[[129 114 106 139 109]
 [138 128 138 118 132]
 [127 153 115 117 149]
 [115 131 138 118 117]
 [133 128 117 123 133]
 [126 134 121 133 120]
 [121 143 126 131 132]
 [123 134 138 108 129]]
=>
[[114 106 139 109 129]
 [128 138 118 132 138]
 [153 115 117 149 127]
 [131 138 118 117 115]
 [128 117 123 133 133]
 [134 121 133 120 126]
 [143 126 131 132 121]
 [134 138 108 129 123]]

[[122 129 128 130 135 141 115 125 125 140 115 129 134]
 [116 129 133 126 135 141 120 127 128 140 115 132 125]
 [134 142 130 142 119 124 125 122 133 126 129 129 144]
 [151 129 133 117 131 120 140 125 121 130 129 135 134]
 [134 129 121 121 119 129 140 127 133 126 115 145 110]
 [122 104 130 121 140 137 130 130 128 133 118 139 134]
 [122 110 133 121 140 137 130 127 125 130 118 142 129]]
=>
[[129 128 130 135 141 115 125 125 140 115 129 134 122]
 [129 133 126 135 141 120 127 128 140 115 132 125 116]
 [142 130 142 119 124 125 122 133 126 129 129 144 134]
 [129 133 117 131 120 140 125 121 130 129 135 134 151]
 [129 121 121 119 129 140 127 133 126 115 145 110 134]
 [104 130 121 140 137 130 130 128 133 118 139 134 122]
 [110 133 121 140 137 130 127 125 130 118 142 129 122]]

[[132 145 151]
 [131 134 115]
 [131 104 116]
 [135 140 115]
 [143 130 156]]
=>
[[145 151 132]
 [134 115 131]
 [104 116 131]
 [140 115 135]
 [130 156 143]]

[[117 151]
 [130 127]
 [118 136]]
=>
[[151 117]
 [127 130]
 [136 118]]

[[140 112 108 141 148 137]
 [126 129 136 118 120 116]
 [129 128 127 123 128 123]
 [126 136 134 118 120 111]
 [132 130 130 128 129 126]
 [113 141 129 139 126 136]
 [125 133 146 110 108 104]
 [132 134 134 125 121 119]
 [130 117 120 135 141 134]]
=>
[[112 108 141 148 137 140]
 [129 136 118 120 116 126]
 [128 127 123 128 123 129]
 [136 134 118 120 111 126]
 [130 130 128 129 126 132]
 [141 129 139 126 136 113]
 [133 146 110 108 104 125]
 [134 134 125 121 119 132]
 [117 120 135 141 134 130]]

[[123 128]
 [106 108]]
=>
[[128 123]
 [108 106]]

[[125 127]
 [115 125]
 [144 129]
 [119 128]
 [131 123]
 [139 137]
 [152 110]]
=>
[[127 125]
 [125 115]
 [129 144]
 [128 119]
 [123 131]
 [137 139]
 [110 152]]

[[152 127 127 144 145 133 126 115 146 114 140 130]
 [123 114 134 129 133 137 120 116 114 137 115 134]
 [127 139 120 118 125 125 141 135 139 139 141 135]]
=>
[[127 127 144 145 133 126 115 146 114 140 130 152]
 [114 134 129 133 137 120 116 114 137 115 134 123]
 [139 120 118 125 125 141 135 139 139 141 135 127]]
---
[[118 116]
 [139 130]
 [132 112]
 [100 150]
 [123 128]
 [126 111]
 [145 127]
 [123 133]
 [139 126]]
=>
[[139 130]
 [100 150]
 [126 111]
 [123 133]]

[[134 147 142 117 107 143]
 [134 147 142 117 107 143]
 [132 151 149 133 120 147]
 [132 151 149 133 120 147]
 [134 147 142 117 107 143]
 [132 151 149 133 120 147]
 [134 147 142 117 107 143]
 [132 151 149 133 120 147]
 [134 147 142 117 107 143]
 [132 151 149 133 120 147]
 [134 147 142 117 107 143]]
=>
[[134 147 142 117 107 143]
 [132 151 149 133 120 147]
 [132 151 149 133 120 147]
 [132 151 149 133 120 147]
 [132 151 149 133 120 147]]

[[123 132 127 130 134 129 118 120 140]
 [120 135 132 135 136 119 126 121 121]
 [123 125 142 136 133 125 116 120 133]
 [132 130 122 120 137 136 122 124 138]
 [132 120 113 137 126 136 133 136 140]
 [134 119 110 137 128 137 132 134 141]
 [124 123 119 138 130 135 129 121 145]
 [108 153 109 131 155 119 105 111 121]]
=>
[[120 135 132 135 136 119 126 121 121]
 [132 130 122 120 137 136 122 124 138]
 [134 119 110 137 128 137 132 134 141]
 [108 153 109 131 155 119 105 111 121]]

[[138 123 123]
 [121 131 122]
 [130 124 136]
 [132 125 133]
 [129 124 127]
 [111 131 121]
 [127 135 125]
 [121 121 132]
 [127 125 136]
 [128 126 131]
 [127 137 151]
 [129 143 125]]
=>
[[121 131 122]
 [132 125 133]
 [111 131 121]
 [121 121 132]
 [128 126 131]
 [129 143 125]]

[[128 128 126 120]
 [131 133 129 138]
 [126 123 124 113]
 [139 117 120 114]
 [126 122 127 120]
 [140 141 138 151]]
=>
[[131 133 129 138]
 [139 117 120 114]
 [140 141 138 151]]

[[119 128 102 140 125 129 118 119 124 118 116 118 137]
 [121 121 133 122 139 127 138 120 139 119 133 120 112]
 [137 126 126 118 119 114 156 125 111 135 103 141 137]]
=>
[[121 121 133 122 139 127 138 120 139 119 133 120 112]]

[[136 142 103]
 [125 129 108]]
=>
[[125 129 108]]

[[115 117 130 116 118 137 120 100 147]
 [127 137 142 135 122 119 129 132 131]]
=>
[[127 137 142 135 122 119 129 132 131]]
